(in the rows, 128 means zero)
name the system of each run:
takid, run 1 (11 x 22):
[[146 203 117 124 137 154 114 147 100 191 108 124  91 109 185 145 154 122
  138 103 105 120]
 [ 87  93 132 157 181 105 117 112 111 161 121  94 100 188 157 155 106 135
  133  90 128 174]
 [164 126 147 170 155 118  93 172 117 151 157 100 189 144 108 161 142  86
  134 103  90  99]
 [196 130 136 161 143 126 109 145 146 152 102 121 123 168 189 116 106 155
  113 194 147 126]
 [103 100  74 144 153 102 109 157 154 109 205 130 158 142 138 107 160 133
  149 156 150 162]
 [135 183 135  82 114 146 149 153 142 161 141 126 210 145 156 120 131 134
  126 115 179 103]
 [109  62 175 104 168 107 158 113 147 121 131 153 137 156 107 109  85 155
  112 150 182 116]
 [127 116 127  93 122 105  98 148 125  86 135 182 178  68  99 122 150 108
  146 156 110  70]
 [107 141 107  84  71 137 122 116 138 104  42 147 129 127 147 121 104 163
  107 171 151 142]
 [ 79  96 110 119  86 132 132  95 126  67 154 111 131 125  49 116 130 122
  130 111 132 159]
 [172 181 162 120  79 167 176 105 135 127 106 116 124  72  99 114 125 111
  123 114 109  94]]
vana, run 2 (11 x 22):
[[112 125 122 156 114 119 150 158 157 146  46 111 140  84  86 166 110 117
  122 146  74 140]
 [153 145 132 144  84 157  88 110 101  73 131 109  52 152  88 148 117 137
  107 123 112 139]
 [142 103 122 171 102 132 178 102 146 152 143  67 101  97 180 107 157  86
  138 129 103 147]
 [171 135 131 151 168 159 159 168 108 179 136 157  84 137  94 141 134 140
  100  87 143 173]
 [120 161 144 154 189 100 107  72 112 133 158 116  99 156 182 131 116 134
  164  84  99 117]
 [127 102 117 152 161 103 110 213 146 163 111 112 144 130 174 194 125 109
  120 141 126 133]
 [155 125 133 127 125 148  49 125  79 121 156 120 144 213 127 118 133 140
  119 141 150 122]
 [115 113 113 158 143 101 135 113 172 149 153  79 194 124 142  78 126 126
  164 178 135 143]
 [164 167 135 111 147 143 127 180 152 105 170 158 144 119  76 132 110 160
  121 145 195 131]
 [122 139 144  83 123 103 127  67 129  81 157 139 144 113 196  98 126 133
  157 118 170  95]
 [109  84 108  95 126 111 167 178 137 139  92 196 187  95 125 140 151 120
  109 130 138 128]]
rosu, run 3 (11 x 22):
[[ 80 129 121 131 148 105  87 168 148  92 203  89 102 125 122 176 120 115
  148 138 128 103]
 [172 121 163  95 119 141 121 165 108 171 113 118 173 126 193 147 135 102
  112 128 174  85]
 [124  78 112 119 166 119 105 113 107 135 108 165 159 141  93  83 119 161
  140 142 179 190]
 [131 203 106 139 117 115 115 110 152  78 165 130 188 116  91 115 131 133
  164 111  95 108]
 [121 150 149  99  98 128 174 140 178  94 118 130  98 151 167 161  85 152
   89 146 172 103]
 [121  45 125  92 108 142 128 135  95 112 177 155 114 106 108 106 173  94
  109 131 156 118]
 [127 163 129 103 121 152 152  86 110 186  71 148 168 102 120  73 147 131
  141 126  97 114]
 [ 76 155 127 129 142 118 116 100 141  89 103 118  66 120  83 151  75 163
  144 121 127 162]
 [159 117 145 141  84 119 122 141 119  76 142  93 119  89 158 185 140  67
  124  99 104  92]
 [183  84 131 141 112 151 169 141 114 177  62 144 113 141 155 117 137 133
   83 138 150 166]
 [125 123  90 177 157 129 112  91 109 130 168 131 104 136  82  78 160 135
  152 122  80 178]]
takid, run 4 (11 x 22):
[[ 90 154  77 124 147 136 162 120 142 136 158 156 116  98  72  86 144 157
  149 120 138 191]
 [111 207 163  93 137 121 142 104 132 111 142 128 129 119 141 161  99 135
  144  63 137  89]
 [116  50 175 126 137 109 157 138 119 127  90 137  80 120 140 177 104 103
   90 114 125 110]
 [155  97 105 140 112 140  67 127  64 127 111 164 126 119 107 115 180 104
  126 138  72 115]
 [111 181  84 161 101 131 124  93 153 145  78  93 135 160 156 103 123 155
  144 157  83 163]
 [101 154 127 154 133 144 133 160 160 117 198  64 104 151  76 159 107 130
  132 114 147 154]
 [193 129 182 124 136 146 141 130 107 152 168  97 117  91 181 124 134  90
  135 103 170  91]
 [140  77 114 141 191 101 149 143 115 175  97 190 114 105 157 108 141 142
  127 126 136 167]
 [105 172  96 126 149  98  75 135 109 103 133 181 182 174 127 149 141 150
  146  92  90 118]
 [105 121 151 132  88 123 143 139 171 118 104  81 156 193 155 166  97 129
   93 156 119  92]
 [147  66 135 128 113 159 107 155 119 127 173 104 119 123  69 100 146 113
  108 183 154 116]]
Zale, run 5 (11 x 22):
[[157 116 109 169 163 122 169 132 161 184 132 143 144 181 158  84 136 157
  114 159 124 157]
 [ 96 160 121 131 194 119 123 149 156 139 215 144 129 164  96 115 128 158
  138 141 125 107]
 [117 159 155  90 143 120 107 150 146 157 152 105 158 142 194 141 111 127
  136 151 163  61]
 [114  61 138  87 143 116  67 146 107 121 108 136 169 124 110 122 110 134
  133 168 189 125]
 [154 167 122 115  95 125  79 100 112  81 110 141 213 127 100 102 126 137
  154 128 135 125]
 [131 155 112 116  77 124 171 125 183  72  90 136 145 124 120 127  92 164
  113 149 170 166]
 [130 119 123 100  75 148 161 127 132  56 183 164  96 116  94 129 154 123
   95 119 142 108]
 [127 131 135  83  92 150 186  93 112 156 100 162 110  96 162  95 164 113
  110 125 114  88]
 [ 58 114 126 102 157 125 132  96 100 147  86 160  67  93  82 123 121 142
  137 113 103 138]
 [ 97 162 140 141 113 120  98 108 112 113 106  81 103 100 135 178 117  97
  156  88  68 103]
 [144  73 126 167 102 133 125 155 121 143  69  68  96 103 144 167 119  96
  112 138 121 170]]
Sefil, run 6 (11 x 22):
[[132 126 101 123 169 124  85 207 130 131 141 164 147  98  74 139 129 147
  137 160 160 153]
 [161 189 135 101 114 129  81 106 117  97 136 132 175 160 177 109 113 152
  145 127 185 124]
 [ 89  61 110 102 109  92 152 146 159  89 113 160 194 132 126 138 119 128
  115 141 167 147]
 [153 148 147  97  87 155 127 116 122  79 162 164 146 133  59 102 139 134
  108 148 124  69]
 [101 122 126  96 106 113 160  82 159 116 103 135 108  76 185  86 125 136
  142 182 134 106]
 [ 75 140 102  85 104 146 128 146 102 114 126 145  97  62  69 150 150 114
  131  96 120 140]
 [153 158 180 120  96 142 137  52  97 120  85  96 123 110 149 123 105 111
  141  77 129 117]
 [130  65 126 173 135  95 167 130 140 107  82 145  96  92 115 154 122 113
  118 112  89 172]
 [184 189 118 167 104 158 128 129 106 127 145 137  88 145 123 140 161 120
  113 101  60 110]
 [100 113 113 151 133 121 179 112 148 184 113  92  94 160 214 126 134 124
  117 121 109 155]
 [102 107 130 148 177 146 129 164 106 179 181 116 110 147  64 150 144 109
  117  94 107 132]]
Sefil, run 7 (11 x 22):
[[113  65 151 117 124 127 108  70  93 165  75  86 133 111 156  86 126 110
  149 150 136 128]
 [119 136 103 162 150 126 105 139 130 118 100 137 133  84  28 126 117 140
  150 128  96 178]
 [186 216 132 155 104 129 133 117 155  92 138  92 121 123 171 147 104 133
  145 107 138 136]
 [132  57 108 132 111 115 178 170 136 122 140 143 121 131 179 158 153 102
   90 103 161 170]
 [158 124 142 122 139 157 138 109  83 157 165 179 141 174  90  87 167 128
  103 103 102  93]
 [ 81 140 141 132 177  96 153  91 169 162  95 135 124 145 162 104  96 158
  142 169  96  99]
 [ 75 146 117 118 134 125  79 190 133 115 150 103  91 103  93 196 118 116
  134 133 111 108]
 [174 123 151 121  92 157  73 114  85 144 109  60 142 127 172 121 131 102
  138 131 170 128]
 [139  62  97 161 140 111 135 123 129 124  99 141 160 117  90  95 132 139
  135 138 146 213]
 [173 218 118 155 131 131 145 127 161  89 173 155 155 144  97 118 126 152
  135 109 113 121]
 [115 123 135 107 114 107 186 146 175 122 137 131 109 140 220 153 117 130
  103 138 169 106]]
vana, run 8 (11 x 22):
[[152 197 145 145 161 145 146  79 112 156 116 142 124 120  79  92 115 150
  152  83 100 147]
 [105 150 131 157 160  82 139 137 167  95 115 115  80  95 165 189  84 133
  147 110 116 141]
 [156 103 125 125  94 138  97 174  91 108 145 135 103 153 170 189 161  89
   87 104 123 106]
 [139  89 122 150 124 142 127  86  97 190  99 109 149 184 160  73 153 127
  116 145 106 145]
 [104 146 111 167 186 125 128 153 162 159 157 120 136 134  53 110 113 155
  145 149 108 158]
 [146 203 160 121 137 133  99 142 147  99 176  83 101 119 154 159  93 134
  151 129 164  85]
 [145  51 136 106 124 111 125 144 113 124 128 123 134  98 197 134 138  99
  126 130 200 141]
 [158 120 108 127 137 131 118 125  88 143 126 191 205 149 100  89 169 132
  126  94 119 147]
 [ 95 186 116 140 147  96 141  98 181 110  97 138 162 166 127 116  86 178
  142 149 102 131]
 [ 89 114 128 106 104 118 127 178 169  71 167 123  98 123 110 174 111 126
  105 167 138  86]
 [154 109 151  82  75 168 124 112  84 151 131 118 122 111 156  90 165  99
  113 151 152  78]]
zas, run 9 (11 x 22):
[[133 146 138  99 129 134  78 151 133 134  69 113 114 107 141 138  80 160
  138 183 190 136]
 [127  90 106 117 113 123  88 112  89  76 173 115 139  91 107 119 151 105
  157  93 175 179]
 [185 147 131 137  98 140 198 120 149 138 105 144 208 118 123  95 137 123
  116 108 138 147]
 [127 124 140 133 150 124 170  91 146  96 142 186  61 155 105 105 105 178
  106 136 121 125]
 [102 148 108 115  95 118 141 151 144 106 170 141 107 105 178 157 173  96
  123 133  76  61]
 [ 91 121 134  88 112 167 124 154  98 203  59 115 103 139 128 148 127 135
   96 145 133 124]
 [ 92  98 141 153 152 122  85  84  93 125 127  84 118 106  67 123 121 103
  172 105  90 141]
 [193 178 132 175 123 114 126 152 166 120  85  94 161  82 142 146  99 123
  153 146 121 144]
 [177 122 114 141 135 137 111 123 109  91 142 143  59 151 153 127 113 160
  113 122 185 189]
 [133 112  93 147 111 120 165 122 122 135 193 131 163 149 175 112 191  90
  123  85 107 139]
 [120 146 151 128 161 145 179 139 149 200 107 152 135 191 112 121 110 158
   89 138 112 109]]
Zale, run 10 (11 x 22):
[[151 149 134 130  79 157 103 106 118  96 207  70 131 126 124 105 156  93
  140 130 134  98]
 [153 114 146 107 134 141 190 128 141 183  91 121 148  74 144  95 118 124
  131 135 191 158]
 [141 132 143 119 180 114 105 109  91  82 156 192  99 125  81 137 116 150
  139  69 140 143]
 [124 162 119 132 111  89 151 129 150 114  98 150 160 133 214 170 129 116
  127 100  85  95]
 [ 89  66 109 124 110 138 121 170 123 134  98 144  92 169  83 155 130 142
   77 166 114 142]
 [139 148 130 152  99 150 106  73 116 126 170  83 132 142 117  72 159 106
  148 149  76  91]
 [117 149 125 125 147 144 170 147 169 187 104  87 117  63 127 112 104 140
  152 162 166 162]
 [145 134 151 120 155 132  83 130  81  88 187 125  83 122 112 155 117 123
  143  72 177 138]
 [163 111 136 131 123  95 158 126 130 138  92 146 192 118 214 147 141  94
  130  85 125 125]
 [125  95 110 147 152 124 119 156 119 130  86 187 124 174  61 141 122 166
   87 142 102 157]
 [121 179 112 159 106 118 122  90 156  93 172 108 129 172 151 105 142 133
  140 152  68  84]]
zas, run 11 (11 x 22):
[[149 165 108  67  58 175 141 155 115 133 110 149 154 112 134 127 151 130
  103 124 183 141]
 [ 86  75 141 110 118 138 179  56 112 124 125 134 108 124  82  80 133 129
  120 104 132 148]
 [140 158 137 153 123 121 177 141 169 118 127 151 137  68  90 136 138 111
  132 135  56  79]
 [138 164 133 108 113 144 110 122 111 123  71 146  35 114 173 147 109 155
  110 156 127 112]
 [ 82  86  85 134 104 132 110 135  93 132 133  94  95 103 143 154 175  86
  137  91 102 170]
 [173 158 144 169 116 163 152 131 115 191  81  87 161 140  97 135 125 116
  123 100  98 154]
 [153 119 150 193 182 103 127  81 148 114 137 108  63 148 137 117  86 151
  145 137 109 153]
 [160 155  91 163 138 112 113 193 147 119 185 130 121 118 193 166 159 110
  133 126 115 125]
 [131 121 129 104 137 153 115 134  89 192 110 129 130 204 177 125 134 145
  102 104 170 150]
 [ 73  79 136 151 183  92 125 103 131 133 165 114 176 169  93 121 124 117
  147 105 101 127]
 [163 175 161 138 147 114 111 168 172 119 121 130 184 138 118 149  89 147
  129 172 131  70]]
dof, run 12 (11 x 22):
[[ 95 143  95 122  90 150  70 124  85 141  98 116 147 202 132 143 150 131
  116 118  97 133]
 [ 89  90 139 150 107 134 130  95 156 123 133  38 133 159  87 113  97 126
  126 166 126 142]
 [188 143 162 138 131 152 135 164 148 107 169 113 102  77  63 123 112 126
  127 163 149  97]
 [186 158 111 112 138 131 137 123 116 139 135 165 110  73 201  90 149 134
  153 130 177 148]
 [ 90 125  82 129 155 101 151 142 123 145 123 170 169 126 144 146 153 127
  141  59 123 192]
 [107 142 163 133 127 113 140  94 123 113 122 125 161 208 123 166 104 130
  104  70  88  92]
 [113  64 159 130 122 107 118 125 150 110 106 122  99 150 135 135 101 132
  101 205 105  69]
 [138 141  95 112  97 172  75 176 106 147 139 124 101  90  99 111 167 120
  125 192 128 108]
 [122 168 109 116 116 157 131  99 117 167 132  69 129 102 138  85 129 130
  166 112 179 191]
 [131 116 154 150 170  98 167 122 142 103 142 126 149  92  82 152  96 118
  148  59 150 168]
 [201 139 165 144 138 102 138 122 124  88 109 191 139 140 168 153 116 129
  111 103 105  80]]
rosu, run 13 (11 x 22):
[[163 186 143 115 151 156 155 121 132 154 131 171  69 156 140 101 112 178
  102 148 142 105]
 [ 46  85  92 111 150  85 115 112 122 108 169 141  99 109 163 131 156 113
  156 117 112 133]
 [120 158 154 102 112 156 128 167 102 176  82 121 178 134 101 175 128 107
  107  89 109  90]
 [139  78 164 144 142 116  83  73 109  97  84 113 104 163 120 110  76 158
  129 158 153 147]
 [144 135  82 162  91 116 117 166 157 100 144 102 167  62 108 127 161  98
  152 161 101 143]
 [182 199 134 116 110 174 158 129 127 149 133 120  97 160 166 125 111 158
  100 117 178 149]
 [ 87  59 121 141 168  94 164  95 134 112 192 135 115 119 136 109 143 112
  141  96 138 159]
 [138 169 150 124 147 136 156 161 130 174 115 170 166 108  93 146 141 118
  116 112  71  63]
 [103 118 137 114 150 111  78  94 110 107  87 151  66 169 161 131  92 174
  124 163 133 121]
 [ 90 102  83 133  81 121  87 162 119 108 137  83 172  99 120 157 168  77
  142 128 103 136]
 [183 165 169 127 108 177 139 120 118 170  91  84 144 166 120 116  93 142
  110 127 171 141]]
dof, run 14 (11 x 22):
[[111 141 124 125 177  93 135 150 142 105  92 169 102  57 108 164  91 145
  151 103 141 163]
 [161 158 128 134  94 112  98 124  92  77 110 142 141 135 186 184 140 103
  126  66 101 110]
 [114  49 114 155  91 121 155 122 132 138  78 114 127 180 153 132 134 120
   84 148 105 163]
 [122 138 117 158 122 161 129 127 132 125 177 117  85 158  49 114 148 132
  108 151  68 109]
 [140 179 147 130 139 148 154 116 162 176 149  78  93  94 176  96 117 130
  152 170 140  95]
 [117 111 126 114 188 117 116 185 108 154 145 140  97  71 129 163 129 116
  144  93 181 162]
 [174 139 147 142 152 116  90  91  71 135 113 133 182 142 152 130 138 108
  151  56 116 136]
 [124  91 127 173 150  85 130 124 161 114  77 137 162 189 129 139  87 160
  113 154 110 160]
 [135 151 107 140  99 133  97 164 149  69 193 130 123 173 105 146 139 136
  103 166 102  87]
 [132 120 128  93  95 161 156 134 141 170 157  93 139 127 176  83 151 116
  116 181 179 106]
 [ 92 113 126  93 174 143 144 139 107 158 157 159 117  88  55 101 134 141
  143 104 170 159]]

runs to name:
run 15 (2 x 22):
[[137  85 168 164 171 119 112 126 120 142 191  91 123 196 132 136 123 110
  118 121 116  94]
 [162 107 149 145 183 127  95 160 132 178 147 133 151 145 122  96 125 138
  131 199 135  88]]
 : dof
run 16 (2 x 22):
[[ 96 104 143 127 117 137  89  92  71 109 147 102 113 115  77 141 146  89
  145  77  87 116]
 [166 142 149 165 111 132 159 118 139 170  41  82 134  88 155 141 110 108
  136 123 101 143]]
 : Zale
run 17 (2 x 22):
[[ 90 113 133 118 106 114 175 106 146  96  72 107 131  91 102 154  87 125
  134  87 152 180]
 [192 125 165 157 101 136 147 119 115  69 154 135 104  97  90 151 130  96
  109  85 103 105]]
 : Sefil
run 18 (2 x 22):
[[121 104 113 109  98 151 145 201 154 135 134 158 140 156  86 140 142 135
   69 184 132  99]
 [115 133 126  90 116 158  86  73  90 148 156 119 114 151 142  56 148 140
  142 167 142  96]]
 : rosu
run 19 (2 x 22):
[[107  65 134 149 195 108 121 133 109 155 120 161  88  90  78 121 139 116
  141 134  86 130]
 [138 202 107 129 121 121  56 128 103 127  87 131 138 119 164 155 133 133
  162 124  85 106]]
 : takid
run 20 (2 x 22):
[[142 101 149 112 105 119 164 108 130  59 161 144  71 109 163 152 124 116
  109  89 164 131]
 [134  93 120 109 116 130 167 145  96 154 107 191 135  95 139 139 182  89
  102  89  86 105]]
 : Zale
run 21 (2 x 22):
[[115 140 133  99 145 107 131  79 123 144 122 112 175 110 201  88 121 131
  176 107 177 143]
 [107 119 142 109 157 110 124 169 129 107 106 165 171 122  55 179  92 142
  118  89 157 147]]
 : Zale
run 22 (2 x 22):
[[146 112 130 135 149  98 159  93 108 144 142 172 160 114 194 109 173  97
  143  80  92 105]
 [ 86 139 129 119 140 138 155 151 132 171  66 164 103 172  91 159 110 156
   83 129  81 115]]
 : Sefil
run 23 (2 x 22):
[[ 85 122  88 153 144 143 125  99 109 165 106 139 103 169  75  96 145 155
  125 130  74 179]
 [112 196 141 171 156 122 139 120 168 142 170  56 132 133 127 140 102 120
  165 110  98 114]]
 : Sefil
run 24 (2 x 22):
[[156 147 134 135 119 157  77 143  93 124 171  81  46 143 165 154 137 116
  124 124 144 124]
 [155  65 124 171 156 123 137 133 119 187 133  81 152  96 147  99 156  89
  148 131 131 166]]
 : dof
run 25 (2 x 22):
[[154 171 155  88 145 117 155 129 144 116  97 189 133  55 141 126 107 142
  145 130 152  88]
 [105 122 120  87 106 109 106 117  98  65  88 180  82 119 156 173 122 138
  116 103 130 126]]
 : Sefil
run 26 (2 x 22):
[[144 133 130 105 124 149 134 139 152 103 128 156  98 120  86  91 100 179
  112 200 183 133]
 [111 156 105  90 126 102 114 112 129  77 181 161 145  71 165 105 154 122
  173 123 149 111]]
 : Sefil
run 27 (2 x 22):
[[152 101 129 140 104 161 131 174 151 162 136 108 119 171 123 110 135 135
   83 210 135 100]
 [103 126  91 116 158 135  94 115 123 146 195 125 113 120 130  61 154 145
  161 177 157 141]]
 : Sefil
run 28 (2 x 22):
[[112 167 130 134 148 111  82  99 161  92 143 111  91 144 137 110  85 172
  153 197 130 106]
 [127 125 107 110 104 126 106 207 149 119 162  97 161  70 145 159 149  96
  139 154 172 121]]
 : dof
run 29 (2 x 22):
[[115 197 126 136 171 127 138  80 124 143 114 156  68 111 118 108 112 162
  152 112  78 118]
 [ 72 143 130 135 144 102 114 143 133 117 123  96  70 121 157 205 107 109
  138  93  95 119]]
 : takid
